cols: K W J A T G E
[170  81 127 130 125  95  86] : K_781
[ 95 124  86 130 170 127  81] : K_58
[ 80 152 100 142 153 128  97] : K_961
down: [130 130] -> A
find: [ 95 124] -> K_58
down: [170  95] -> K
find: [95 86] -> K_781
order: [130 170 127  81  95 124  86] -> K_58
down: [81 97] -> E
order: [ 81  86  95 124 127 130 170] -> K_58

cols: X M Y D
[107 105 143 143] = K_359
[ 97 105 143 143] = K_887
[103  96  98 132] = K_873
[ 97  80  99 119] = K_493
find: [ 96  98 132] -> K_873
down: [105 105] -> M
find: [107 105 143 143] -> K_359
down: [107  97] -> X

cols: N C P F
[146 137 159 134] = K_868
[133 115 141 127] = K_346
[108  89 125 101] = K_732
[112 120 112 118] = K_765
[110  98 115 108] = K_748
[148 147 151 144] = K_609
[143 133 158 128] = K_957
down: [141 125 112 115] -> P
down: [159 141 125 112] -> P
order: [159 134 146 137] -> K_868

cols: S R U V B
[104 119 131  84 141] -> K_261
[134 110 137  92 136] -> K_15
[ 82 140 164 106 114] -> K_936
[167 129 117 177 129] -> K_111
[101 114 167 127 140] -> K_12
[138 134 138  95 128] -> K_682
[121 121 148 160 164] -> K_522
[138 134 142 110  87] -> K_973
[159 134 137 155 142] -> K_828
[ 84 138 128  95 118] -> K_252
find: [138 134 142 110  87] -> K_973
find: [167 127] -> K_12
down: [141 136 114 129 140 128 164  87] -> B
down: [114 134 121 134 134] -> R
find: [138 128  95 118] -> K_252

cols: luve Sipo Lil fek bikar diso vero gog vonis Lobik
[122 122 136 143 146 126 134 126 123 132]  K_777
[122 131 141 142 135 124 123 143 135 142]  K_864
[124 123 125 124 112 144 130 102 125 117]  K_746
[135 174 137 128 126 127 124 146 117 159]  K_534
[135 174 146 126 159 117 137 126 124 128]  K_581
[144 124 112 122 124 125 117 102 125 130]  K_120
[112 140 169 144 136 124 135 160 147 155]  K_347
order: [117 125 102 130 144 112 124 125 123 124] -> K_746
down: [125 117 124 125] -> vonis
down: [130 124 137 117 135] -> vero
down: [136 141] -> Lil
order: [124 112 122 124 125 117 102 125 130 144] -> K_120
find: [126 127] -> K_534
order: [117 124 126 127 128 135 137 146 159 174] -> K_534

cols: patam ralo Varu lobi Rizek kifi Gulod
[125 134 142 129 115 122 121] = K_908
[130 135 131 115 105 119 100] = K_856
[122 117 125 138 129 140  91] = K_669
[133 115 123 130 138 142 130] = K_614
[131 121 119 129 128 140  99] = K_27
[144 132 142  98  91 123 126] = K_661
[120 129 141 143 133 121 119] = K_422
[134 137 136 124 126 119 147] = K_631
[132 119 127 134 131 153 116] = K_563
[121 135 136 137 134 118 135] = K_289
down: [129 115 138 130 129  98 143] -> lobi
down: [117 115 121 132 129 137 119] -> ralo

cols: zava pon Nif Zep zari mose
[107 119 131 127 138 137] = K_527
[147 128 153 115 115 131] = K_42
[127 137 138 131 106 119] = K_677
[164 108 149 117 142 126] = K_653
[106 137 119 127 131 138] = K_178
[105 144 123 124 113 142] = K_204
order: [115 131 147 128 153 115] -> K_42
order: [131 115 115 153 128 147] -> K_42
order: [142 113 124 123 144 105] -> K_204
order: [119 138 131 137 127 107] -> K_527

cols: L H Z Q
[157 151 126 177]  K_62
[177 152 126 157]  K_985
[157 151  95 177]  K_920
find: [157 151  95] -> K_920
order: [126 177 157 151] -> K_62
down: [126  95] -> Z

cols: nom Rir Finub mavu noven peme goko rarod dovir Nekam
[127 109 150 126 108  86 101 158 119 168] -> K_951
[132 112 152 115 133 120 123 103 151 165] -> K_439
[101 168 149 125 119 158 109  86 108 126] -> K_786
[119 137 131 133 109 107 160 171 135 122] -> K_329
[121 123 162 123 112 105 144 140 152 151] -> K_623
[143 122 118 121 152 158  90  94 134 144] -> K_142
[119 126 149 126 108 101 158 168 109  86] -> K_730
[101 150 126 119 109 126 168  86 158 108] -> K_829
order: [ 86 101 108 109 119 126 126 149 158 168] -> K_730
order: [101 109 125 149 119 158  86 126 108 168] -> K_786
find: [126 119 109 126 168  86] -> K_829
down: [143 119] -> nom
order: [ 86 108 109 126 126 168 119 101 150 158] -> K_829

cols: Tib rop Miz zegi
[120 113 114 120] : K_547
[140 124 108 129] : K_231
[145 131 109 145] : K_426
[160 155 133 168] : K_675
[150 131 138 101] : K_546
[131 149 101 155] : K_969
[129 140 107 124] : K_811
[149 131 101 138] : K_213
find: [149 131 101] -> K_213
order: [101 131 138 149] -> K_213
down: [140 131] -> rop
down: [131 149 140] -> rop
order: [129 140 124 108] -> K_231
order: [108 129 124 140] -> K_231

cols: totos Vige Kevi basu mogup
[115 129 146 136 122] = K_549
[118 130 113 112 138] = K_606
[110 126 146 106 139] = K_854
[110 119 121 140 133] = K_588
[106 140 164 117 116] = K_313
[128 136 122 146 115] = K_729
find: [106 139] -> K_854
order: [115 122 128 136 146] -> K_729
down: [106 140] -> basu
down: [117 146] -> basu
find: [129 146 136 122] -> K_549
find: [129 146] -> K_549

cols: vepu Nuz Vinul disa
[153 159 120 166] -> K_73
[117 152  87 119] -> K_276
[ 87 148 121 113] -> K_74
[ 98 121 123 128] -> K_655
[137  95 132 143] -> K_214
[107 118 136 123] -> K_194
[107 118  90 139] -> K_437
[128 141  93 109] -> K_334
[133 117 106 140] -> K_165
[ 98 121 123 112] -> K_710
[140 133 117 105] -> K_738
find: [107 118 136 123] -> K_194
order: [133 105 117 140] -> K_738

cols: vokan dulel Rurim basuz gogil Ran
[141 118 163 127 132 142] : K_341
[125 132 128 134 128 129] : K_667
[142 118 164 132 127 143] : K_857
[120 144 118 146 144 124] : K_29
[118 142 164 132 127 141] : K_736
[119 144 146 120 144 124] : K_237
[144 137 132 149 125 126] : K_138
order: [124 144 146 118 144 120] -> K_29
find: [118 142 164 132 127] -> K_736
order: [146 118 124 120 144 144] -> K_29
order: [141 127 132 164 142 118] -> K_736

cols: deve sar Rame Rone nivi
[132 122 121 139 137]  K_863
[110 103 111 139 137]  K_903
[112 112 128 176 104]  K_787
[105 112 128 112 176]  K_253
down: [121 111 128] -> Rame
find: [111 139 137] -> K_903
order: [112 112 104 128 176] -> K_787
find: [105 112] -> K_253

cols: ker vufal gupe badom
[145 106 131 118] : K_742
[178 118 136 106] : K_691
[178 118 136 110] : K_597
[168 128 131 119] : K_573
[168 128 131 110] : K_179
[152  99 132 118] : K_320
[172 125 142 106] : K_412
order: [106 118 178 136] -> K_691
find: [131 110] -> K_179
find: [131 118] -> K_742
order: [110 118 136 178] -> K_597
order: [110 128 131 168] -> K_179
find: [142 106] -> K_412
down: [118 106 110 119 110 118] -> badom

cols: lofo Dapo Mib Luti
[112 123 131 136] -> K_191
[104 115 112 161] -> K_999
[133 112 141 169] -> K_870
[117 139 135 121] -> K_31
[ 99 106 102 141] -> K_457
[114 141 134 106] -> K_697
[114 134 145 116] -> K_671
[121 118 139 135] -> K_51
[139 124 129 128] -> K_558
[122 143 132  86] -> K_123
[156 117 136 161] -> K_931
down: [136 161] -> Luti
order: [139 121 118 135] -> K_51
down: [139 106 141 134 118 124] -> Dapo
order: [169 133 112 141] -> K_870
down: [123 115] -> Dapo

cols: giru Gem busat dolo pem galo Guli buve zir
[ 89 112 109 111 130 169 114 161 127]  K_764
[127 109 119 128 144 113 132 121 115]  K_718
[129 137 143 122 119 113 126 138 147]  K_399
[127 160 109 114  89 130 111 112 169]  K_292
find: [127 160 109 114  89] -> K_292
find: [137 143 122] -> K_399
find: [119 128 144 113] -> K_718
find: [109 119 128 144 113 132] -> K_718
find: [109 119 128 144 113 132 121 115] -> K_718
order: [114  89 130 111 112 169 127 160 109] -> K_292
order: [130 161 112 114 109  89 127 111 169] -> K_764

cols: pitup magul rogi Bege Mal Kuz lod
[129 115 125  88 118 171 140] = K_865
[150 146 155 123 139 124 146] = K_511
[141 127 134 102 131 154 141] = K_202
[103 133 108 111 151 141 115] = K_68
[143 160 132 153 133 106 139] = K_769
[136 138 145 118 146 130 133] = K_424
[118 135 132 138 144 112 112] = K_866
order: [140 129 115 125  88 118 171] -> K_865
down: [118 139 131] -> Mal
down: [150 141 103 143 136 118] -> pitup

cols: rep sir dosun Sivem mokek buzif rumag kigu Giseg
[131 153 141 133 135 126 111 134 170] = K_469
[159 142 108 130 113 162 127 101 111] = K_983
[141 135 126 131 170 111 152 133 134] = K_962
[113 101 108 162 112 130 142 127 159] = K_646
[127 127 127 128 127 127 129 128 129] = K_756
[128 127 128 128 128 128 129 128 128] = K_487
order: [130 159 112 127 113 101 162 108 142] -> K_646
down: [108 126 108 127] -> dosun
order: [134 133 152 111 170 131 126 135 141] -> K_962
order: [101 108 111 113 127 130 142 159 162] -> K_983

cols: kug tebi Disir Tupo Kag nub gube
[128 129 128 128 127 128 128]  K_308
[151 149 141 172 129 154 117]  K_83
[149 129 172 150 141 154 117]  K_814
order: [129 154 117 151 141 149 172] -> K_83
find: [149 141 172 129 154 117] -> K_83
order: [117 129 141 149 150 154 172] -> K_814

cols: Ruled naru pevit vupe keb
[144 156 142 131 138] = K_208
[157 144 138 131 142] = K_215
[138 103 124 149 173] = K_307
find: [131 142] -> K_215
find: [144 156 142] -> K_208
down: [157 138] -> Ruled
find: [144 138] -> K_215
order: [138 131 142 156 144] -> K_208

cols: gobil lapa repa Kiga Bofut Kiti vobav mefo fum zedi
[121 148 123 129 125 126 153 130 118 128] = K_803
[128 123 129 130 118 122 126 125 148 153] = K_274
[114 146 135 114 132 125 135 127 128 118] = K_223
[107 150 140 101 149 130 152 135 128 117] = K_164
[128 123 125 126 121 130 148 154 118 129] = K_159
order: [153 128 123 129 130 118 122 126 125 148] -> K_274
down: [135 152] -> vobav
down: [125 118] -> Bofut
order: [128 121 148 123 129 125 126 153 130 118] -> K_803
order: [118 121 123 125 126 128 129 130 148 154] -> K_159
down: [125 118 132 149] -> Bofut

cols: non pebo Pako Zopo veba Vebi buleg Kega siz
[110 164 140 147 112  80 131 160 170] : K_368
[120 161 130 142 112 108 117 163 167] : K_851
[109 153 120 145 104  87 137 147 157] : K_911
[124 103  98 111 121 149 146 130 111] : K_815
[112 123 124 103  98 109 129 125 157] : K_324
[108 125 139 108 101 103 121 156 159] : K_325
[149 146 128 163 120 148 140 152 113] : K_246
[152 147 125 161 123 141 147 132 105] : K_981
[147 153 137 162 118 155 148 157 110] : K_232
[120 157 135 141 113 105 107 176 167] : K_300
down: [145 111 103] -> Zopo
find: [124 103  98 109] -> K_324
down: [170 167 157 111 157 159 113 105] -> siz
down: [117 137 146 129 121 140 147 148] -> buleg
order: [120 137 104 147 145 109 153 157  87] -> K_911

cols: mulas biva zuvat bube sug
[ 97 136 148 149 133]  K_489
[149 133  97 137 148]  K_724
[146 107  84 146 137]  K_986
[ 97 108 147 100 121]  K_926
down: [ 84 147] -> zuvat
down: [146  97] -> mulas
order: [148 137  97 133 149] -> K_724
down: [148 137] -> sug
down: [133 148 137] -> sug

cols: Mem zefa zeto Lizo Nuna dalu segap Libe suge
[174 165 151 132 127 122 154 172 119] : K_286
[119 174 122 151 165 154 128 172 132] : K_129
[143 134 153 169 112 105 147 144 116] : K_413
order: [132 122 154 174 165 172 127 119 151] -> K_286
down: [174 134] -> zefa
order: [119 122 128 132 151 154 165 172 174] -> K_129
down: [122 153] -> zeto
order: [119 172 154 122 127 132 151 165 174] -> K_286
down: [119 132] -> suge

cols: fubas velub Nad bibo
[ 98 142 137 175] = K_792
[162 121  86 117] = K_530
[159 121 162 117] = K_438
[122 159 117 162] = K_846
order: [162 117 159 122] -> K_846
find: [162 121] -> K_530
find: [121 162 117] -> K_438
order: [117 159 121 162] -> K_438
find: [162 121  86] -> K_530
find: [122 159] -> K_846

cols: gibet pubor napiv zarab vobe Livo fad fil
[131 121 129 136 134 129 109 125] : K_809
[132 146 125 133 128 102 153 143] : K_760
[131 125 127 125 125 127 125 120] : K_381
[131 146 125 132 128 104 153 144] : K_160
[134 131 129 125 121 109 136 128] : K_700
[118 119 127 130 137 168 109 127] : K_615
[116 118 126 131 136 167 110 127] : K_837
[129 123 129 125 125 128 124 122] : K_721
order: [144 153 104 128 132 125 146 131] -> K_160
find: [129 123 129 125 125 128 124 122] -> K_721
order: [125 109 129 134 136 129 121 131] -> K_809
order: [109 121 125 128 129 131 134 136] -> K_700
down: [125 130 131] -> zarab

cols: Ded kaz Dafi Tig fedel rebe kal
[134 153 117 105 124 160 143]  K_672
[136 122 112 120 175 128 103]  K_97
[134 153 117 105 167 134 128]  K_992
find: [134 153 117 105 124 160 143] -> K_672
find: [117 105 167 134 128] -> K_992
down: [117 112] -> Dafi

cols: mot limig Pogel zam vot
[125 148 141 139 116] -> K_37
[141 149 125 125 145] -> K_88
[125 148 141 125 145] -> K_39
order: [148 141 125 145 125] -> K_39
find: [141 149 125 125 145] -> K_88
find: [125 148 141 139 116] -> K_37
down: [139 125] -> zam
find: [125 148 141 125 145] -> K_39
find: [141 139 116] -> K_37

cols: gud ges kepe Sok
[127 165 135 143] -> K_674
[ 91 116 127 137] -> K_421
[136  91 127 116] -> K_56
[136  91 132 111] -> K_114
down: [137 116 111] -> Sok
order: [116 127  91 136] -> K_56
down: [127  91] -> gud
down: [137 116] -> Sok
down: [127 127] -> kepe

cols: Gerad Lupum gigu Kelaf
[149 125 155  95] : K_24
[155  95 125 150] : K_867
[149 124  95 155] : K_408
order: [155 149 124  95] -> K_408
down: [149 155] -> Gerad
find: [149 125 155] -> K_24
order: [155  95 149 125] -> K_24
find: [124  95] -> K_408
find: [149 125 155  95] -> K_24

cols: sek mopos zizu tufo Moki nak Ruzu razi mezu
[125 151 132 106 121 120 141 130 121] : K_935
[103 148 109 120 127 107 140 147 142] : K_425
[131 120 136 132 151 143 144 115 112] : K_45
[121 131 149 119 115 142 135 110 101] : K_640
[ 98 139 122 125 109 114 133 141 134] : K_362
[121 119 107 148 147 114 125 141 149] : K_636
[106 146 108 128 136 109 143 147 147] : K_944
[114 122 152 128 124 149 144  97  84] : K_913
[160 104 153 139 111 153  98 110 120] : K_196
[123 133 119 115 149 142 142 106  98] : K_942
[137 108 124 144 143 133 122 127 129] : K_393
order: [107 114 119 121 125 141 147 148 149] -> K_636
find: [151 143] -> K_45
find: [121 119 107 148 147] -> K_636
find: [149 119 115] -> K_640
down: [130 147 115] -> razi

cols: Kem zag meku badaz Pere sosev Nat Rolut
[108 164  96 159  99 101 156 162] -> K_127
[155  98 131 152 137  87 119 140] -> K_504
[164  98 163  89 140 159  85 109] -> K_486
[115 164  96 159  99 101 156 162] -> K_508
[140 163 109  85 164 158  98  89] -> K_336
[ 85  90 109 164 158 140 163  98] -> K_124
[125  87  98 122 148 167  98 132] -> K_720
down: [109 162  89  98] -> Rolut
order: [ 85  89  98 109 140 159 163 164] -> K_486
find: [ 85  90 109 164 158] -> K_124
order: [164 158  98  89 140 163 109  85] -> K_336
find: [140 159  85] -> K_486
down: [ 99 137 140  99 164 158] -> Pere
down: [159 152  89 159] -> badaz

cols: Mivi duru Setos bedin bov kepo von kar
[110 103 123 137 158 124 100 128] : K_683
[120 120 117 113 139 121 137 125] : K_170
[103 116 112 121 139 121 124 139] : K_955
[115 113 139 121 137 139  95 110] : K_641
[141 160 130 120 101 135 168 144] : K_910
[146 125 148 152 135 137 104 118] : K_290
down: [121 121 139 135] -> kepo
order: [103 112 116 121 121 124 139 139] -> K_955
find: [117 113 139 121] -> K_170
down: [120 103 115] -> Mivi
down: [124  95 168 104] -> von
order: [139 112 103 121 124 116 121 139] -> K_955

cols: Kov fike guk vit teko
[147 125 129 111 134]  K_807
[109 143 104 133 158]  K_629
[143 105 109 133 158]  K_963
[129 125 147 111 101]  K_407
[133 174 172 143 113]  K_548
order: [143 158 109 133 105] -> K_963
down: [101 113] -> teko
down: [143 129 133] -> Kov
find: [147 125 129 111] -> K_807
find: [129 125] -> K_407

cols: Zil kudaf mozu tuve kas zeg
[142 133 158 109 105 116] = K_478
[106 108 136 137 113 108] = K_538
[120 116 113 130 145 143] = K_570
[136  99 125  88 146 145] = K_568
[135 148 136 124 125 127] = K_108
[112 129 141 145 105 101] = K_84
[114 129 105 141 145 107] = K_531
find: [129 141 145 105] -> K_84
down: [113 145] -> kas
order: [158 109 105 116 142 133] -> K_478
down: [136 113 125 136 141] -> mozu

cols: fazab midin Zita Lag pidu
[154 141 113 124 134] -> K_370
[146 157 118 103 111] -> K_335
[133 140 161 104  91] -> K_703
[128 145 104 117 129] -> K_224
[107 118 146 128 118] -> K_304
[121 155 126  97  99] -> K_739
order: [118 128 107 146 118] -> K_304
order: [129 117 104 145 128] -> K_224
find: [113 124 134] -> K_370
down: [154 146 133 128 107] -> fazab
down: [124 103 104 117 128] -> Lag
down: [140 145 118] -> midin

cols: Bod Tur Durad rimag
[150 160 170 123] -> K_174
[122  91 120 160] -> K_900
[132 103 113 148] -> K_532
[102 168  93 165] -> K_372
[128 170 144 116] -> K_876
[128 170 144  98] -> K_643
[132 103  93 120] -> K_260
[162 147 140 149] -> K_121
down: [168 170 170 103 147] -> Tur
down: [170 120] -> Durad
down: [113  93 144 144  93 140] -> Durad
order: [116 128 144 170] -> K_876

cols: nozun rolu Rit lupu
[113 118 104 108] -> K_137
[ 92 106  97 149] -> K_666
[110 171 163 106] -> K_521
[127 162 114  88] -> K_314
[106 154 171 164] -> K_67
[153 154 107 130] -> K_409
[149  93  97 106] -> K_479
[ 96 158 102 164] -> K_367
[152 143  91 110] -> K_754
[ 93 149 125 163] -> K_525
[106 110 171 164] -> K_954
down: [ 97 163 114 171 107  97] -> Rit
find: [149  93] -> K_479
order: [ 97 106 149  93] -> K_479
down: [110 127 106 153] -> nozun
order: [164 102 158  96] -> K_367
order: [164 106 110 171] -> K_954

cols: Biv Taf dib vir
[148 155 117 112] = K_952
[ 91 121 139 152] = K_761
[138 152 122 133] = K_411
[155 123 123 108] = K_316
find: [139 152] -> K_761
order: [123 108 155 123] -> K_316
down: [133 108] -> vir
down: [121 152 123] -> Taf
down: [112 152 133] -> vir
find: [121 139 152] -> K_761

cols: Fusu risod buk sezus delun supet tuv mas
[175 141 110 136 112 138 109 137] : K_100
[137 109 149 124 157 119 171 118] : K_941
[175 141 110 136 112 138 109 139] : K_895
find: [175 141 110 136 112 138 109 137] -> K_100
order: [109 118 119 124 137 149 157 171] -> K_941
down: [137 118] -> mas

